128 stands for zero in the data rows.
Each row below has a hidden score, from 0 to 16, with 8 about the middle. What is it?
[145 132 171 160 139 156 157 165 164 147  97 155] >> 5
[108 112 161 179 101 139 127 136 136  66  88 143] >> 8
[127 109 181 170 146 167 152 148 144 101 122 140] >> 5
[114 119 140 111 133  92 139  95 119 151 138  96] >> 10
[ 99 168 166 168 114 145 142 132 122  69  84 158] >> 10
[166 136 148 138 119 106 103  97 111 119 115 102] >> 5
[ 67 131 130  91 117 131 156 136 128  89 185  71] >> 10
[102 172  88 125 118 139 148  91 151  85  90 142] >> 13
[185  96 193 136 123 171  73 161 141 167 156 158] >> 0
[162 130  98  94 116 117  87 114  69 136 134  75] >> 1
[ 57 158 177 220 104 141 136 154 166 145 109 151] >> 12
[198 143 112 126 150  39  77  69  99 174 172  91] >> 5
[ 95 156 208 159 115 157 148 150 153  97  86 132] >> 8
[146 111 108  83  77  99 111  98  83 115  96  81] >> 6
[133 110 167 179 157 146 153 160 122 145 114 128] >> 4
[103 140  65 102 151 137 149 115 122 111 139 147] >> 10
[ 90 123 176 189  98 168 162 153 148 100  84 160] >> 9
[163 131 111  93 107 114 128 109  87 148 104  57] >> 4
[ 96 138 110 121 104 135 157 142 119 137 127 136] >> 9
[ 68 123 118 107 141 108 157  68 100 100 118 137] >> 16
[175 132 119 103 135 114  79 105  94 138 148  87] >> 1
[183 115 155 146 127 167  90 174 132 172 138 168] >> 0
[101 118 111  93 126  96 148  96 144 130 191 139] >> 13
[152 141 206 146  91 158 135 132 127 145 116 132] >> 5
[ 97 118  92 123  98 155 148 130 185 144  81 142] >> 10
[134 120 156 166 136 151 134 163 133 148 110 142] >> 4
[146 148  98 105 122  80 107  80 127 111 148 143] >> 10
[111 160 115 149 120  99 137 124 105  71 167  79] >> 10
[ 94 150  96  96 131  89 131 121 169 116 199 106] >> 12
[184 119 144  97 117 169  51 158 131 153 153 163] >> 0
[171 109 129  95 115  95  86  85 103 115 117  52] >> 3
[105 171 171 166 136 148 150 132 123 107  98 172] >> 10
[154 126 149  64 118 166 102 185 115 161 147 155] >> 0
[122 157 148 145 119 144 135 162 139 159 112 151] >> 6
[103  90  88 115 167 152 158 157 152  93 115 156] >> 7
[153 141 107 108 162 116  64  78  74 137 110  91] >> 3
[168 116 145  82 135 108  86 123  79 155 160  68] >> 0
[114 122 177 154  98 133 147 141 155 128 138 154] >> 9
[ 95 142 134 154 133 157 153 132 189 104 105 173] >> 11
[173 147 127  91 132  76  78  70 103 154 103 103] >> 5
[116 125  95 121 152  78 131  59 114 144 145 179] >> 15
[ 91 125 142 190 110 126 158 146 208  94  98 174] >> 13
[186 128 127 105 140  66 103  90 118 129 175  73] >> 5
[ 99 153 138 145 107 151 125 141 179 155 114 161] >> 9
[113 143 178 175 111 164 152 174 152 132 112 151] >> 6
[125  95  94 110 128 129 154 128 149 144 137 143] >> 8
[102  92 111  92 154  92 171 116  89 101 178  83] >> 10
[175  89 150 141  86 168  87 187 124 121 136 166] >> 0
[135  79 116 158 107  92 129  59 127 151 172 121] >> 12
[ 84 147 147 172 104 135 170 144 133 127  67 169] >> 12
[104 155  88 104 135 140 144 104 146 119 146 108] >> 11
[185 123 132 139 149 108  89 127  90 141 139  74] >> 0
[167  91 137 107 113 166  78 173 103 159 175 157] >> 0
[105 147  84  90 146 138 160 166 118 133 131 134] >> 7
[115 131 182 186 147 150 158 141 146 104 108 137] >> 8
[ 80 105 151  98 125 109 166  98  80 104 151 148] >> 13
[ 96 157 117 137 164 101 163 113 122 109 171  66] >> 11
[169 128 100  93 131 102  88  65  65 118 134 100] >> 5
[ 91 123  91 116 176  65 172 111 178 120 168  97] >> 14
[121 134  93 121 130 108 161 117 143 118 117 165] >> 12
[137 152  93 121 150  87 119  82 100 154 125  94] >> 9
[116 145 153 182 123 140 147 167 153  89 103 152] >> 7
[119 148 131 142 128 133 124 174 143 137  98 133] >> 4
[173 120 148 129  80 152  81 175 119 132 148 109] >> 0
[112 104  91 135 127 122 153 106  97  78 118 110] >> 10
[ 89 137  92 158 135 158 162 160 156  83 133 133] >> 9
[127 143 106 127  74  90 125  79  81 167 158 108] >> 11
[ 90 153 146 178 127 140 125 103 135  99 108 202] >> 13
[ 90 135 117 125 136 110 173 117 106 112 151  92] >> 12
[150  33 116 122  82 169  77 160 120 160 142 147] >> 0
[123 136 152 136 134 101  89 102  91 144 146  63] >> 5
[110 144 114 105 113 124 129 126 183 140 121 134] >> 9
[125 107 145 126 101  93 107  81  92 119 161 125] >> 10
[201 123  91  76 138 106  88  93 111 148 129 112] >> 2
[124 132 116 136 124 119 162 114 145 127 122 122] >> 10
[ 86 129 182 140 144 180 122 159 131 128 107 169] >> 5
[121 115 175 185 147 147 156 141 125 116 110 140] >> 7
[ 90 129  69 111 124 137 131 115 115  49 165 106] >> 10
[103 117 144 167 119 147 163 146 139 136  78 154] >> 9
[ 95 139 143  95 137 106 134 110 136 125 145 146] >> 11
[108 139 123 123 146 105 151 150 123 137  79 135] >> 8
[176 123 135 117 121  30  64 100 101 151 146  72] >> 4
[ 78 130 159 196 127 143 162 101 119 122  86 142] >> 13
[114 160 101 134 129 126 160 154 154 100 116 121] >> 9
[ 99 143 142 165 101 167 137 128 140 141  87 162] >> 9
[181 115 101 104 126  73  93  65 116 188 141  76] >> 6
[139 143 107 110 136 139 185 118 133  99  98 135] >> 10
[103 149 151 162  97 145 165 154 147 121 106 134] >> 9
[ 84 127 147  94 127 116 162 115 112 109 137 153] >> 12
[103 111 150 145 136 175 142 124 156 133 119 146] >> 8
[194 114 129 118 136  30  79 136  90 159 130  90] >> 0
[171  69 123 101 128  49  66 115 108 127 171  73] >> 1
[ 90 139  89 109 127 127 163 119 145 128 108 116] >> 12
[185 118 116  89 152  95  70 105 104 146 104  88] >> 0
[188  88 132 111  96 166  71 164 108 160 159 180] >> 0
[166 115 134  85 133 105  91 112  58 138 118  52] >> 0
[110 133 127 125 154 100 135  60 135 123 166 118] >> 14
[167 140 118  71 146  83  79  64  53 155 124  85] >> 4
[110 154  87 114  91 138 157 118 159 109 161 134] >> 12
[194 105 137 105 120  49  68  86 121 168 153 107] >> 4
[ 79 116 100 102 140 107 142  96 152  97 196 115] >> 14
[113 142 103 130 130 143 154 131 156 111 123 176] >> 10
[ 99 134  81 182  98 116 154 102 112 117 177  73] >> 12
[172  82 122 115 100 174 103 165 101 158 116 187] >> 0
[110 131 191 183 146 149 142 195 137 124 154 142] >> 4
[188 117 153  89 109 116  80 126  83 158 144  84] >> 0
[160 124  88 127 125 115  82 109  81 149 155  96] >> 3
[147 135 151 113 133 174 121 170 153 161 107 130] >> 0
[121 136  76 103 122 136 172 100 150 138 122 125] >> 11
[ 99 133 159 212 104 142 164 158 136  96 109 158] >> 10
[107 115 143 190 111 136 151 142 130 118 105 149] >> 9
[128 116 160 169 134 146 136 128 150 128  90 159] >> 7
[ 99 120 107 105 145 136 129 118 120 105 111 114] >> 8
[164 106 156 122  99  96  97 138  80 133 147  47] >> 0
[105 125  87 129 129 126 131 129 151 119 118 138] >> 9
[ 90 162 159 167 128 153 153 148 131  86  70 143] >> 9
[ 77 162 119 112 116  84 165 105 134  98 154 149] >> 16
[165 113 163  99 106 168  84 190 116 174 145 128] >> 0
[110 179 123 111 103 112 165 130 103 117 196 104] >> 11
[121 180 151 163 115 176 121 152 144 158 115 154] >> 5
[ 91 172  98 117 191 142 148 102 150 111 131 146] >> 12
[107 138 144 142 113 174 148 155 178 128 102 112] >> 6
[ 88 132  97 135 152 102 176 125  86 122 199  85] >> 11
[200 108 102 117 152 132 101 146 153 143 159 177] >> 0
[164 155 150 111 114  87  99 132  85 135 117  97] >> 3
[169  87 134 133 105 157  82 189 158 138 121 173] >> 0
[163 132 132  77 127 110  81 118 112 112 137  60] >> 1
[ 79 126 120 109  99 106 160 116 122 105 149  54] >> 12
[ 98 161 195 180 125 146 155 113 134 147 104 184] >> 12
[109 135  78 109 135 143 146 116 152 120 127 167] >> 10
[102 169 224 173 142 153 171 123 136 111 102 167] >> 11
[133 106 121 119 123 106 105 109  85 147 104  87] >> 5
[147 132 114 140 141 110  73 105 103 124 108  76] >> 3
[116 114  73 102 130 139 178 129 118 105 108 157] >> 10
[139 125 114 110 118 101 104  90 100 190 115 128] >> 7
[186 110 163  89 102 171  65 161 120 145 133 136] >> 0
[ 91 126  83  87 132 144 191 128 135 129 127 122] >> 11
[106 136  86 129 154 118 128 148 126 127 111 166] >> 8
[113 162 142 175 181 127 140 156 146 157 107 138] >> 7
[126 162 188 195 134 164 126 110 117 100  78 144] >> 8
[131 155 128 133 100 160 127 151 131 144 113 149] >> 5
[186 117 125  98 124  67 114 128  86 191 182  92] >> 2
[ 97 134  92 163 143 110 130 172 129 103 154 120] >> 7
[162 110 131 113 107 109  83  83 129 142 114 117] >> 5
[102 115  94 124 164 152 150  97 149  81 100 138] >> 11
[164  92 126  76  92 161  84 162 136 174 170 138] >> 0
[ 98 108 123 111 178 104 163  87 105 111 184 106] >> 12
[ 94 128  89  77 124 154 186 117 160 150 153 143] >> 12
[123  79 119  98 112 102 104  86  97 140 140  98] >> 7
[112 114 146 182 116 184 144 163 128  96 120 150] >> 5
[165 121 129 110  87 167  84 166 131 140 144 160] >> 0
[115 132 207 209 137 144 149 103 170 107  75 140] >> 11
[ 92 156 179 152 108 149 162 141 116 128  69 122] >> 9
[164 135 146 114  85 100  69  88 103 142 120  98] >> 4
[116 123  98  99 156  99 130  67 153 128 136 156] >> 13
[ 78 124 103 143 115 133 166 116 114  86 210  83] >> 12
[111 121 156 162 131 155 140 180 160 121 121 165] >> 5
[191 128 157 144 130  58  79  66 141 162 132  97] >> 6
[162 116 123 157 165 175 132 173 168 132  97 127] >> 0
[114 143 171 168 127 151 155 149 122  97 102 194] >> 9
[130 128 128  82 131  83 115  72 137 173 143 127] >> 10
[164 140 158  92 112 122  67  95  99 131 114  92] >> 2
[ 77 109 136 117 119 104 177 119  98 120 185 101] >> 13
[105 156 168 170 125 152 140 131 147 106  91 129] >> 9
[103 150 100 133 140 103 169 115 129  94 168  80] >> 12
[ 95 151 100 132 116 135 176 124 160 115 120 157] >> 13
[124 129 148 187 114 168 153 130 162 143 128 115] >> 8
[105 113  60 129 150 156 169 131 153 128 108 136] >> 9
[154 137 166 168 130 138 137 138 146 143 106 145] >> 5
[161 106 130  88 100 108  87 154  81 142 141  86] >> 0
[106 120  90 105 132 142 152 134 132 105 128 158] >> 9
[112 118  87 127 143 134 141 132 153  87 107 159] >> 9
[186 137 117 102 120 117  79  96  88 110 120  81] >> 1
[168  84 126 112 111 164 109 179 109 138 160 164] >> 0
[101 130  80 114 169 138 157 125 111 124 123 139] >> 9
[114 146 139  96 127 149 152 133 136 114 132 139] >> 8
[136 109 128 117 136 128 116 100  84 129 144  73] >> 5
[ 99 111  77 118 123 150 159 127 111  75 122 141] >> 10
[190  91 105 118 101 147  99 167 127 146 127 161] >> 0
[171 140 132  88 121  43  59  86 106 181 181  89] >> 5
[129 141 170 157 155 159 132 183 139 140  74 140] >> 2
[103 137  78 139 127 115 138 114 148 124 105 157] >> 12
[142 101 110 113 137  90 111  72 149 143 139 147] >> 10
[130 126  99 118 168 117 135 133 124 103 110 176] >> 7
[117  93 172 152 157 168 127 175 161 171 131 154] >> 2
[116 160 120  98 141 103 180 150 130  96 168  97] >> 9
[109 142 116 140 111 140 148 135 161  90 107 120] >> 9
[168 128 138  64 122 101  69  78 124 116 136  66] >> 3
[136 160 155 144 138 152 120 138  99 112  96 135] >> 4
[111 171 186 211 118 133 154 146 131 142  78 148] >> 9
[102 171 167 211  92 133 117 132 175 117  82 148] >> 10
[119  92 111 113 108  81 105  84 103 136 179 118] >> 10
[116 106 157 142 138 160 131 177 167 155 132 135] >> 3
[166 101 126 120 132 176  94 186 125 186 110 167] >> 0
[ 95 111 113 105 110 134 146 122 172 112 115 149] >> 11
[117 166 187 168 130 145 160 127 126 140 129 191] >> 11
[144 148 168 131 132 178 121 186 132 119  98 142] >> 0
[115 152 142 147 108 154 147 159 120 156 104 173] >> 7
[ 80 148 115 122 150 102 175 147 113 109 151  69] >> 10
[129 171 186 173 113 138 157 151 175 160  67 140] >> 8
[ 69 167  99 123 117 115 178  83 119  71 159  84] >> 16
[191 100 106 122  92 155  67 143 115 162 191 169] >> 0
[172  78 133 120 132 170  68 188 128 128 166 163] >> 0
[100 136  65 127 150 125 152 161 114 125 116 162] >> 8
[130 160 162 143 169 156 151 152 129 147 124 136] >> 5
[188  85 151  92 136 167  79 197 134 159 110 153] >> 0
[178 131 110 107 167  46  59 128 126 175 172  84] >> 1
[128 184 175 165 114 136 167 125 121 147  96 178] >> 11
[ 93 118  67 123 146 114 151 115 146 155 149 126] >> 11
[190 118 104 133 145  62  93 101 117 157 148  90] >> 4
[113 133 200 197 123 156 164 130 162  91  88 198] >> 11
[ 83 139 106  89 126 137 165 176 121 131 136 118] >> 7
[ 85 149  92  97 135 118 171 136 136 146 155 140] >> 12
[128 162 109  85 146 136 168 112 141  99 146 141] >> 10
[127 126  96 132 161 123 166 110 157  96 161 143] >> 11
[109 180 175 174 103 147 168 144 131 116 116 161] >> 11
[ 87 145 107 121 142 143 144 121 138 103 138 190] >> 12
[133 132 161 124 181 168 140 142 142 152  83 111] >> 3
[112 144 171 158 149 154 130 185 129 124 110 140] >> 3
[167  93 132 117 127 175  91 169 143 181 129 161] >> 0
